(in the rows, 128 means zero)
Where one turn sends some rows of the set: a few examples, then the rows asked:
gol: [109 114 122 123 126 141  89 148 107 129 104 129  91 139 138 147 101 122
 124 138 112 117 151]
dil: [124 145 100 116 133 160 101 142 104 100 125 113 124 103 117 126 141 138
 130 124  97 104 111]
poso: [136 134 164 108 122 157 121 164 120 131 124 113 126 112 121 162 154 120
 108 112 126 123 117]
nes: [114 117 134  97 140 156 105 164 134 110 151 142 136 117 115 163 123  97
 124 122 135 114 144]
vupur: [ 94 139 136 105 125 101 102 157 119 107 131 126 126 111 120 143 154 105
 123 129 120 128 133]
Gufo: [109 113 119 121 131 149  89 152 106 125 104 126  92 139 137 148  98 125
 121 150 111 116 149]
mun: [118 119 138 138 150 132 136 149 135 105 119 115 118 122 157 141 126 128
 127 141 124  84 155]
pipan: [134 131 116 105 121 149 109 125 106 116 134 116 123 107 114 126 132 128
 131  99  97 101 131]
kog: [129 154 157 109 125 141 120 173 123 132 133  94 124 101 123 159 147 133
 113 136 101 123 123]
duzit: [106 114 119 123 128 141  89 149 105 124  97 127  90 141 138 142 105 123
 123 144 116 119 144]
dedu: [135 146 155  93 137 163 127 162 134 141 143 101 121 112 120 156 135 130
 128 112 120 116 128]
fek: [123 105 142 139 141 141 138 143 128 105 116 126 116 114 156 153 137 126
 105 150 124  99 154]
bined: [107 116 117 118 131 141  91 148 106 127 103 123  88 137 138 142 102 127
 124 148 108 118 151]
Netur: [137 122 110 115 124 179 101 135 102 105 129 133 125 104 115 144 140 127
 114 112 106 112 117]
losev: [131 142 108 112 123 166 103 137 113 120 149 126 119  96 117 148 127 142
 125 120  81 115 131]
Mesen: [109 113 118 119 132 149  90 149 109 127 104 126  91 143 138 144  96 123
 128 140 115 113 150]
Puvo: [105 124 142 102 129 123 104 155 124 112 136 138 132 124 117 148 142  93
 131 103 139 116 139]
kesab: [113 118 138 128 148 135 142 134 139 119 129 126 101 115 159 150 137 134
 118 142 119 107 161]
Vilob: [108 122 132 142 154 146 135 145 137 106 117 130 107 123 162 150 146 134
 124 141 131 104 141]
sifi: [133 138 118 128 107 144  96 140  99 109 129 124 129  99 117 143 141 129
 112 116  84 111 123]
ravu: [105 130 121  88 153 153 107 170 136 106 153 125 127 104 113 158 123 113
 124 155 119 120 144]
kove: [ 94 141 122  98 144 126 103 169 124  99 136 118 123 102 119 146 147 115
 118 161 115 129 133]
Gom: [128 146 154  97 135 137 127 158 120 126 120  89 123 113 121 136 153 126
 126 116 127 111 113]
zin: [131 146 146 104 144 172 121 177 126 118 124  97 125 110 122 156 147 131
 119 136 124 116 107]
Sutu: [116 129 141 153 140 133 131 154 139 112 127 131 113 120 162 163 132 133
 121 141 114 100 155]

kesab moves to mun
dedu moves to Gom
sifi moves to losev
Now find these:
Gufo moves to gol
kove moves to nes

Where one turn sends some rows of the set: a few examples, then the rows asked:
narez: [161 128 103 131 123  98 108 123 128 107 140 110 141 141]
kuguv: [161 128  98 130 124  95 112 121 127 110 142 111 137 135]
Zezum: [117 136 137  95 147 100 107 125 112 150 110  96 148 147]
muna: [120 154 120 127 133 113 113  98 124 112 129 124 136 131]
Lumeb: [153 126 132  98 127 126 115 144 119 111 113  97 120 137]
Vaguv: [121 137 136 101 141 106 110 138 115 153 109  93 145 140]
Nuzog: [151 129 136  99 126 122 109 141 118 113 111  97 123 133]
Zupud: [143 128 119 113 161 116 143 135 133 126 126 131 149 166]
Daru: [121 134 125  91 149 104 103 134 109 148 112  92 150 146]
Tevir: [136 127 113 126 148 134 110  98 138 135  92  91 173 148]
gil: [132 126 110 113 169 118 139 120 128 124 122 132 152 165]
kipap: [137 125 104 127 136 129 108 107 146 133  99  96 178 148]
Nub: [165 126 101 131 124  93 115 122 130 113 141 116 141 137]
Relo: [164 124 111 106 138 142 111  99 104 124 116  79 151 144]
lamit: [161 128 112 101 142 138 112  99 101 124 114  77 152 144]
Mifum: [140  95  90 106 156 120 127 127 110 102 125 107 157 144]
Pami: [138 122 116 114 164 117 146 123 134 125 127 127 153 167]
Tuk: [130 129 109 120 138 128 109 101 144 132  94  97 175 149]
kovug: [118 137 127  91 142 101 103 129 112 150 110  96 142 147]
ralon: [122 158 115 131 122 110 113 106 122 118 127 128 142 130]
kuro: [119 152 121 130 129 117 119 100 126 118 122 129 145 126]
liko: [122 157 120 127 133 122 114  99 118 116 123 125 136 124]
vefa: [133 122 110 120 134 132 113 102 142 138  94  90 178 149]
noke: [139  95  87 107 153 114 125 133 108 110 126 106 156 139]
fudi: [136 132 117 106 162 113 144 124 135 133 125 131 154 166]
vigam: [150 125 133 100 120 118 111 143 120 115 111  97 122 132]
Nuzel: [142  98  89 104 154 118 128 127 113 108 126 111 159 140]
vub: [159 126 106 106 142 141 113  99 100 121 116  80 149 136]

vefa moves to Pami
Tuk moves to fudi
Now find these:
Zupud moves to liko
Vaguv moves to Tevir

Where one turn sends some rows of the set: a few examples, then the rows asked:
fafef: [135 137 138 108 127 111 135 137 133 106 137 140 128 132 118  99 125 122
 151 100 138 107 118 122 101 142 113]
fod: [135 120 155 138 124 132 134 138 149 109 135 132 111 131 121 133 141 108
 158  85 168 112 153 132  98 115 125]
seb: [108  97 122 112 124 152 121 126 150 153 126 153 134 114 136 121 118 106
 124 102 135 134 148 152 115 135 122]
kudap: [115 155 150 148 129 116 116 133 168 136 155 155 127 146 146 127 122 130
 139  92 130 141 149 127 116 133 148]
fozo: [ 99  90 126 113 113 153 122 111 139 155 127 145 126 116 131 129 121 112
 127 104 139 143 151 141 101 141 132]
lelif: [122 157 115 130 129 103 124 117 152 138 138 161 119 146 148 140 157 121
 143 103 128 134 148 108 111 127 124]
ras: [101  87 120 119 124 153 123 109 143 153 122 140 130 118 128 126 127 109
 125 102 138 140 147 143 104 143 129]
Bevid: [118 143 123 153 155 134 142 123 122 140 170 123 126 123 136 142 159 117
 133 137 137 134 137 148 128 124 130]
Zad: [102 107 116 132 124 117 117 132 133 102 149 115 113 143 151 114 142 118
 149  90 161 128 142  97 101 143 149]
dakiz: [130 137 118 146 129 120 123 142 148 126 132 150 135 113 172 128 154 122
 140 112 167 133 157 109 125 132 147]
ses: [121 117 140 119 141 124 139 120 133  99 129 101 129 169 136 131 130 129
 143  93 131 120 127 115  93 131 128]
fena: [124 131 141 150 155 137 135 138 103 139 156 123 124 122 139 131 153 118
 146 139 154 128 162 152 117 124 143]
Fasub: [145 107 137 115 112 138 125 132 134 115 132 125 123 130 142 120 138 122
 166  94 158  96 126 116  91 131 124]
rivi: [125 149 114 139 124 105 115 125 128 146 136 160 126 147 158 138 145 135
 152 112 140 145 165 118 107 123 153]
kenev: [125 151 122 146 126 101 118 115 137 145 127 157 145 132 156 129 122 136
 143 138 129 140 147 143 108 146 145]
ledig: [122 119 138 114 112  97 119 131 134 115 118 136 119 145 129 119 117 116
 159 106 147 109 147 132  84 140 114]
noziz: [131 142 158 141 161 136 139 134 137 125 142 106 146 136 145 136 132 133
 120 133 131 122 131 143 124 131 131]
Laza: [ 97 103 137 112 128 157 123 118 135 153 127 146 130 116 135 115 120 101
 124 107 130 148 151 144 104 144 133]
pumoz: [137 130 125 143 141 134 148 116 114 120 150 123 141 110 115 120 140 135
 145 136 146 120 112 141 116 143 128]
vonu: [102 129 152 146 154 135 120 149 130 116 161 111 123 119 156 107 147 111
 132 122 150 127 146 127 125 150 143]
tofas: [138 158 146 133 124 127 106 130 155 146 131 155 144 127 169 120 135 136
 142 109 123 125 140 113 109 148 137]
siz: [122 122 140 152 143 159 130 109 109 132 157 105 137 126 148 122 142 135
 148 132 133 130 117 130 103 155 146]
Bomap: [117 124 130 169 151 152 142 111 124 119 156 123 128 136 133 135 137 121
 154 110 144 156 136 141 104 124 159]
negif: [118 115 138 143 148 130 141 125 101 118 138 112 129 125 126 119 125 115
 153 146 147 126 135 165 100 138 134]
gefen: [145 144 128 135 131 112 136 118 158 127 109 137 146 141 152 153 143 142
 132 109 140 125 145 113 110 121 132]
guk: [112 120 146 113 129 110 114 143 122 122 154 122 102 157 130 119 135 115
 156  94 144 116 159 122  89 127 125]
guton: [ 98 103 128 117 134 154 120 120 142 153 124 145 133 123 139 113 124 103
 121 102 121 145 149 145 107 145 129]
tiz: [118 124 132 113 140 117 138 135 125 107 157 121 102 148 123 122 146 103
 155  92 141 114 134 127 101 121 109]
kabon: [129 160 122 138 128 109 129 106 137 130 131 163 145 128 136 114 141 139
 140 119 123 139 122 113 108 155 137]
nofus: [109 100 125 111 116 152 122 126 139 158 128 154 132 112 140 122 114 106
 124 107 141 138 149 146 113 134 130]

negif moves to ledig
fafef moves to kabon
nofus moves to Laza
Now find these:
gefen moves to noziz
Bevid moves to tiz
guk moves to rivi
kudap moves to Bomap
Fasub moves to tofas
dakiz moves to vonu

